In the data rows, 128 means zero.
Here are some numbered points:
[125 122 188 119  88 136 129 119 130 129 130 125 139 121 128 122 122 104
  59 141 122 101 111 108 149 137  96 103 105] 0
[126 124 102 123 169 116 127 124 103 129 116 127 104  95 130 126 155 208
 175 149 131 113 118 123 112 127 171 191 141] 1
[123 189 103 166  95 150 125 121 153 127 115 126  91 162 130 119 121 108
  70 157 121 105 187 106 118 120 102 105 172] 2
[124 121 210 121 100 166 190 122  95 128 120 125 111  86 125 128 130 128
  75 170 125 107 115 108 183 129 103 103 137] 3
[122 125 201 120  94 137 135 118 128 126 129 125 144 128 129 122 124 106
  63 140 107 103 111 105 154 125  97 114 105] 4
[108 169  73 147  77 102 126 114 118 128 111 130  82 151 126 127 124  97
  65 161 111  91 172  99  96 142  85  94 145] 5
[114 113 228 115  86 141 135 116 155 124 139 123 172 172 131 115 121  98
  45 106 120 106 106  99 167 132  89 109  97] 6
[116 120  70 119 187 114 127 134  91 128 111 124  93  80 126 128 121 106
 198 141 117 104 112 164 106 124 135 144 155] 7
[184 122 181 129 101 169 125 123 207 129 165 125 197 198 128 126 124 113
  80 103 119 219 161 107 133 124 106 102 108] 8
[108 121 245 114  77 163 132 114 199 126 158 122 254 255 124 116 120  96
  31  68 120 178 102 101 188 129  81  96  92] 9
[109 117  90 116 176 101 128 148  79 126 107 122  67  68 127 148 122 102
 214 135 108  97 111 195 126 113 116  90 162] 10
[109 120  97 117 196 103 126 145  84 127 107 121  79  73 131 162 123 103
 207 134 124 100 108 195 119 131 134 116 161] 11
[130 151 105 144 107 120 125 126 121 128 123 133 105 146 130 126 124 117
 111 138 122 116 154 111 116 127 114 116 132] 12
[121 124  77 115 220  95 124 116  78 124 102 122  65  65 126 107 122 188
 218 130 162  94 107 145  92 144 218 194 158] 13
[108 118  55 112 234  89 129 114  72 126  98 123  64  52 123 106 205 255
 237 177 137  88  99 127  82 116 221 255 165] 14
[149 129 178 132  90 179 125 118 226 128 171 125 236 226 125 115 122 106
  60  89 112 237 177 105 164 133  97 117 100] 15
[126 119 172 123 105 139 131 125 136 129 140 126 149 137 129 124 125 114
  90 114 124 122 119 110 148 132 112 111 111] 16
[125 125 190 121  99 148 133 122 148 127 138 125 185 177 128 124 124 111
  78 104 121 131 115 107 158 143 106 116 108] 17
[115 124  78 120 187 106 124 142  91 128 109 125  96  80 125 156 123 107
 195 112 149 104 114 191 105 144 180 125 147] 18
Which three points above are nearest to each new point? Their numbers follow each, nearest first.
[110 157  68 143  82  94 127 114 113 125 109 128  67 125 125 123 119  97
  70 162 127  92 156 100  97 117  87  98 146] ~ 5 12 2
[125 179 108 162  98 145 126 122 154 126 112 129  96 140 126 126 123 110
  75 182 124 108 176 108 121 128 105 113 172] ~ 2 12 5
[125 124 101 146 105 116 126 146 105 128 117 143 103  98 128 131 124 115
 153 130 129 115 119 143 123 127 114 110 121] ~ 12 7 16
[128 123 114 148 109 121 125 140 107 128 119 142 109 104 130 130 126 118
 144 135 125 118 126 133 126 127 115 114 124] ~ 12 16 7
[125 158 124 148 106 136 125 124 133 128 120 127 107 148 129 126 125 114
  91 145 125 114 155 110 127 129 112 114 143] ~ 12 2 16
[173 124 172 125 108 150 126 127 182 129 155 126 185 176 139 129 125 117
  95 111 126 192 150 111 135 131 113 114 113] ~ 8 17 16
[129 125 100 125 157 120 124 126 107 128 118 127 108 103 129 126 151 188
 164 143 134 117 121 116 118 126 158 174 137] ~ 1 7 12
[118 122  93 121 187 113 125 122  96 127 112 126  84  87 127 126 165 229
 187 156 152 108 115 117 106 129 173 202 146] ~ 1 13 14
[128 122 107 125 105 118 125 141 106 129 118 127 111  99 128 123 124 116
 137 137 125 115 120 140 119 129 113 111 119] ~ 12 16 7
[126 128 170 125 109 138 131 126 131 130 131 127 144 148 128 120 124 118
  98 124 121 119 121 111 152 130 115 117 114] ~ 16 4 0
[129 124 111 125 110 121 125 138 108 129 119 132 111 105 131 126 125 120
 145 134 122 119 122 134 125 132 117 119 125] ~ 12 16 7
[128 126 167 125 108 137 130 125 135 128 133 127 153 149 128 126 124 118
  97 121 121 123 121 112 149 120 115 117 113] ~ 16 17 4
[119 137 103 124 103 115 125 124 117 129 118 127  97 115 129 130 124 114
 100 149 124 113 133 109 115 124 111 110 133] ~ 12 5 16
[124 123  97 138  98 113 125 145  97 129 114 142  96  88 129 128 125 110
 156 135 131 109 116 141 117 126 105 110 125] ~ 12 7 10
[166 127 142 125 108 154 125 126 177 130 159 127 186 172 131 122 125 117
  98 113 123 188 155 112 130 128 114 118 114] ~ 8 17 16
[119 114  61 115 228  92 126 115  80 127 103 121  76  60 124 123 130 207
 226 119 178  91 105 139  89 132 237 212 164] ~ 13 14 1
[125 125 100 161 104 114 125 144 101 128 117 146 111 106 126 133 125 114
 144 138 131 114 132 137 126 128 111 115 126] ~ 12 16 7
[171 125 155 124 106 159 126 125 183 129 161 128 190 178 132 124 125 116
  94 109 124 194 160 111 132 131 113 114 114] ~ 8 17 15
[125 122  93 123 169 118 123 125 101 129 115 126 106  94 125 120 147 191
 175 138 135 113 118 121 112 126 172 171 143] ~ 1 7 13
[126 124  93 136 101 108 126 157  96 128 113 142 104  90 126 126 123 112
 136 134 126 109 116 159 117 120 110 105 109] ~ 12 7 10
[190 121 137 122 101 148 126 122 202 128 195 126 211 196 145 118 125 112
  83 102 117 209 157 109 110 141 108 103 109] ~ 8 15 17
[121 123  96 122 185 109 125 122  98 128 114 126  95  88 128 125 162 226
 186 152 127 107 114 113 107 133 171 203 146] ~ 1 13 14
[172 123 134 123 101 142 124 124 192 128 181 127 189 169 152 124 124 115
  88 108 131 189 141 109 113 124 110 113 111] ~ 8 17 16
[123 152  95 148 104 115 124 125 117 128 118 134 102 139 129 122 122 114
 108 148 127 112 151 108 117 122 110 117 133] ~ 12 5 2
[128 125  91 123 173 112 125 124  99 129 114 126 101  92 128 123 151 202
 179 141 136 111 117 121 111 129 170 183 144] ~ 1 13 7
[130 127 111 125 161 119 126 126 107 129 119 127 108 102 130 122 131 160
 163 136 137 117 122 124 118 129 156 159 137] ~ 1 7 12
[126 147 119 138 111 133 125 127 129 129 123 127 105 139 128 124 125 119
 103 140 120 119 141 112 130 124 118 117 133] ~ 12 16 2
[131 123 107 146 105 111 124 142 103 129 116 142 102  97 128 126 123 115
 147 138 126 115 122 130 119 126 112 116 126] ~ 12 7 16
[129 123 105 125 154 119 125 126 107 129 118 127 110 101 129 123 156 188
 164 149 137 117 121 123 117 125 162 183 139] ~ 1 7 13
[123 122 100 122 168 118 126 125 100 129 116 127 107  94 130 123 158 211
 177 153 134 112 118 123 112 125 170 192 143] ~ 1 13 7
[131 124 109 136 109 120 125 138 108 130 119 136 112 104 129 125 125 118
 142 137 118 118 122 131 125 128 116 118 125] ~ 12 16 7
